Each row is where one point has got to under a steady rotation. How many steps took it there?
The counts run from 0 to 245.
[ 72 119  96 112 196 142 157 107 111 137 183 145 115 190 149 108 106  95
  74 107 148 105 116 147 106 111 149 113 137 128 140  83 164 164 118 126
 168 108 173 146 169 134 163 142 112 109 154 135 112 112 119 117  74 113
 126 123 157 105  94 183 154 129 136 147 145 111]	113
[ 89 133  79 176 119 131 131 140 112 141 126 112  98 151 140 103 131 102
 127 132 149 127 130 169 130 145 102 113 131 127  89 108 122 159 125 156
 151  79 137 115 177 128 101  75 114  78 135 164 135 104 112 123  92 129
 110  89 160 122 109 240 144 100 111 107 125 110]	29
[127 150  90 141 110 114 137  83 165 153 165 151 118 161 144 143  76 115
 135 130  91 101 138 135 106 102 109 106 108 143 114 124 148 156 111 175
 137  79 147 138 163 144 143 111  85  98 146 138 155 126  88 114 101 113
  88  62 132 129  56 166 136  97 127 151 141 137]	110
[ 98 143 127 143 115 108 126 106  67 143  87 123 119 141  75 102 131 130
 162 108 172 133 175 143 158 114 119 140  93 112  78 133 130 149 149 175
 181 178 118 123 120 111  78  88 113  99 113 187 110 106 141 140 111 146
  81 120 115 120 107 127 156  97 148 138 117 104]	160
[110 129 144 130 126 118 150 128  97 129  98 130  80 155 129 104  89 121
 128  85 178 106 156 106 157 139 139 178  74 118 128  92  83 219  71 131
 166 148 137 166 114 134 121 108 137 154 144 120 108 133 165 134 146 151
 107 123 138 112 129 158 101 116 183 152  97 108]	60
[123 185 134  78  68 125 119 149  87 160 111 154 112 146 110  80 103 145
 109 144 109 132  66 126  88 139 140 166  84 160 156 125 127 125 126 153
 171 110 133 104 101 220 117 155 172 135 141 174 113 121 120 143 135 114
 138 127 146  92 119 106 131 144 156 156 141 122]	4
[107 130 132 114 120 148 138 132 173 125 139 123  92 125  96  97  52 112
 167  93 150 120 164 125 154 106 110 170  62  87 140 153 131 126 125 132
 159 126 153 139 157 131 105  82 133 138 130 134 144 178 146 150 161 125
 110 129  98 120  98  59 134 130 155 162 126 139]	156
[109 150 131 105 144 116 137 135 126 127 151 153  93 180 132  76  80  87
 107 102 112  97 122 139 120 144 140 150  96 173 113 104 100 167 112 116
 185 117 144 157 170 184 175  77 101 125 129 139 123 116 116 148 101 109
 113  90 166 105 110 159 108 135 161 147  86 105]	125
[139 132 134 120  68 135 113 138 159 150 173 135  71 128 131 105  62 115
 141 131 103  95  96 117 108 128 130 175  91 126 136 153 127 149 108 167
 134  80 189 126 174 195 127 141 128 136 146 148 149 168 120 138 149 135
 120 107  97 134  88 115 131 144 151 182 133 145]	221
[ 74 125  57  72 167 163 137 125 149 144 171 134 128 144 121 141 119 122
  88 112 143 107 114 129 137  99 113 136 123 128 199 107 195 132 102 112
 128  90 163 115 121 109 156 181 153 131 151 129 139 147 114 125 117 104
 131 137 154 108  81 104 142 164 125 119 200 135]	101
[ 71 126  87  84 182 167 132 113 143 143 105 138 144 122 137 115 114 148
 146  85 156 163 164 132 111 123 117 128 117 136 200 129 196  95 124  96
 170 109 137 116 149 165 141 128 124 111 110 149 140 129 171 126 128  98
 119 156 157 121 100  85 122 142 127  90 177 114]	35
[ 98 117 146 156 115 144 127 107 112 163 122 117  92  98 134 169 127 120
 177 118 185 130 195 118 138 121  95 119 134  77 139 152 153 157  98 165
 113 151 143 149 142  89  76 145 118 133 162 124 166 140 166 130 145 164
  69 137  90 144  92 142 131 103 136 162 160 151]	64
[106 144 112 132 114 155  96 141 150 167 161 141 108 100 113  89  83 114
 124 151 130 159  95 151  83 134  98 141 135 122 148 140 184  90 127 143
 134  94 144 116 169 204 100 124 129 109 151 178 157 124 105 110 120 124
 130 127  98 110  78 100 157 146 143 170 165 145]	233
[ 70 129 100 148 130 136 124 141 122 149  93 132  66 131 146 115 142 132
 129  71 155  93 157 134 104 164 144 144 141 111 171  92 117 192 102 168
 155  87 199 154 152 143 150 125 125 154 136  89 129 126 170 139 148 112
 114 117 175 136 132 200 104 142 127 128 112  83]	128
[142 140 142 107  82 114  83 126 117 159  84 143  89 120 109 100  77 132
 119 114 164 123  91 118 153 115 101 205  91 126 145 117 128 175  44 143
 126 125 146 128 100 128  83 118 138 149 152 125 133 132 124 124 154 145
 112 118 132 124  97  96 140 102 197 173 135 104]	72
[140 124 134  92 116 144 147 122  95 124 137 126 115 164 104  89 100 104
 147 105 155 120 142 144 198  75 110 174  62 144 120 140  96 171 105  94
 162 165 139 101 135 113  87 132 132 111 112 141  92 130 145 147 111 136
  92 158 152 134 103 119 138 132 159  86 122 113]	171
[105 132 130  91 108 130 121 132 108 122 130 147 118 147  97  47  73 135
 154 101 131 134 130 140 136 108 148 159  78 156 144 157 126 137 152 117
 186 156 162 108 126 202 114 138 139 103  80 189  88 119 158 164 126 119
 127 161 132 108 104  94 140 158 146 109 102  89]	237
[ 59 150 120 128 153 122 152 127 119 152 104 120  98 102 122 144 126 140
 162  84 132 145 201 115 111 129 126  97 105 116 174 116 152 106 174 160
 153 156 102 147 119 174 119 121 137 135 152 164 175 146 181 137 143 107
 108 111 110 114 145  95 127 135 122 116 134 139]	146
[121 143  52 125  86 108 134 118 163 144 158 121 110 157 166 153  98 112
 134 143  85  77 131 128 131 133 125  99 116 138 131 122 139 148 123 171
 129  64 141 147 150 117 155 125 117 112 149 127 173 149  93 126 112 122
  85  61 147 142  93 192 121 118  95 104 145 126]	109
[130 158 103  84 150  76 162 102 121 136 139 144 152 176 143 152  89 115
 132 112  85 104 124 113 113  99 145 132  64 164 114 120 128 149  86 124
 155 145  86 151  98 170 164  97 123 121 139 155 136 110 111 117  96 131
  97  86 129 106  76 118 112 108 173 139 111 116]	191
[ 82 115 121  93 122  94  74 128  36 176 113 137 143 115 107 138 153 153
 130 132 124 122 150 109 104 153 147  97 151 180 170  90 200 113 163 168
 146 143 126 135 126 129 110 152 156 105 172 152 136  68 174 137 107 123
 108 106 156 108 139 105 133 117 116 132 160  97]	215
[128 137 149  75 119  93 138 132 112 150 179 128 122 161 155 177 108  83
 126 136 101  93 161 115 139  88 116 117  87 173 169 107 157 143 120  88
 149 136 129 151 172 111 146 147 151 154 181 108 146 138 141 141 108 132
  92 104 152 106 100 113 107 129 122  96 171 183]	201
[ 79 126 113  89 151 147 157 123  77 141 112 151 156 149 153 103 148 131
 141  98 142 133 134 125  86 137 144  95 123 174 145 135 157 150 121 132
 170 137 167 104 101 220 141 176 133 125 116 147 102 112 165 138  92 121
 123 161 150  89  94 194 125 152 133 124 141  92]	115
[ 93 138 126 110 115 119 121 114  86 172 172 145 139 127 116 140 102 124
 127 146  88 133 116 117  85 132 111  94 131 142 138 134 204  76 160 169
 136 150 115 144 142 167  98 144 126 107 160 194 153  87 140 120 101 126
 110 112  89 118  80 105 174 113 113 160 181 158]	0
[ 42 104  72 151 217 146 149 123 101 142 122 131 130 128 130 117 148 131
 126  80 176 130 161 125 129 158 127 133 117 103 152  78 157 151 110 111
 156 138 123 147 119 146 142 104 115 108 135 147 121 101 185 121 113 140
 144 149 140 124 113 136 108 144 154 119 132  96]	47
[138 143 100 131  54 119 118 119 143 141  89 116  76 142 104  76  94 149
 197 116 125 114 165 161 146 127 127 124 109 127 114 161 105 148 141 189
 164 117 178 118 154 121  79 105 103 115 100 149 131 172 136 166 156 114
  60 111 134 135 111 148 149 111 114 105 109 101]	240
[107 123  80  68 123 106 109 140  82 137 153 134 162 135 104 113 140 146
 134 136 114 102 117 116 145 101 153 135 102 191 158 139 159 145 138 118
 172 138 145 102  98 134 121 159 143  72 111 157  90  95 163 142 103 116
 113 168 169 128  89 117 125 149 103  77 147  68]	104
[121 129 158 125 117 163 145 144  79 154  83 126 123 105 142 126 167 137
 176 116 168 170 187 119 109 132 107 132  93 131 169 141 137 143 100 112
 165 160 111 112 117 186 110 146 137 138 128 134 121 107 191 120 117 157
  79 172 166 119 125 153 108 110 128  89 139 116]	50
[ 92 106  80 103 161 159 122 118 109 145 140 137 136 132  95 109 106 142
 119 117 152 142 114 135 162  88 128 161  97 127 172 123 156 130 113  84
 164 149 115 102  92 138 117 127 151  89 123 175 117 103 159 110 128 128
 163 171 144 140 103  73 132 166 141 108 157  99]	169
[111 114  79 132 115 189 128 146 135 137 212 112  86 142 137 102 107  99
 131 131 135 106 123 140 156 108 123 149 111 131 163 154 143 122 153 100
 169 101 167 100 190 161 123 154 153 111 117 147 110 143 145 153 125 140
 134 159 166 126  97 142 125 190  72  89 154 154]	21
[135 145 114  53 111  67  84 127 119 174 108 152 145 120 130 156  98 145
 129 131  90 116 132  94 102 118 126 129  83 198 168  97 161 121 105 123
 133 121 126 129 109 161 157 114 147 129 167 136 151  89 139 121 123 114
 102  96 138 129 110  57  90 109 142 129 156 101]	203
[114 124  81  59 106 123 148 128 163 140 182 133  98 162  93 133  75 119
 122 101 111  71 143 118 176  82 140 141  72 133 175 137 143 145 137 131
 140 133 144 127 115  85 122 172 149 146 134 141 128 170 127 161 145 119
 110 128 144 122 104  92 127 150 120 110 146 117]	90
[ 89 149  74 127 114  82 103 107 100 149  79 139 147 133 112 109 121 156
 153 120 114 136 151 157 111 132 128 105 116 153 112 117 136 129 135 177
 169 102 125 110 126 152 113  81  89  76  98 180 135  95 130 121 122 127
  93  84 137 131 109 144 134  98 127  89 110  41]	27
[124 111  90 146 110 138 137 126 108 134 178 117  92 133 157 148 111 117
 111 124 118  41 115  82 118 148 167 147 128 131 132 125 122 196 106 160
 130 119 157 140 115 154 135 155 134 116 157 123 125 112 153 129 145 175
 150 124 127 151 108 204 103 150 114 156 111  99]	208
[ 75 142  82 102 104 119 100 137  69 173  99 136 120 144 109 147 113 138
 108 135 136 122 128 134 158 126 104 125 122 132 144  52 149 148 113 175
 130 134 103 133  79  88 103 152 173 148 185 153 154 104 108 120 130 127
 113  81 157  88 148 135 167 113 147 118 172 128]	82
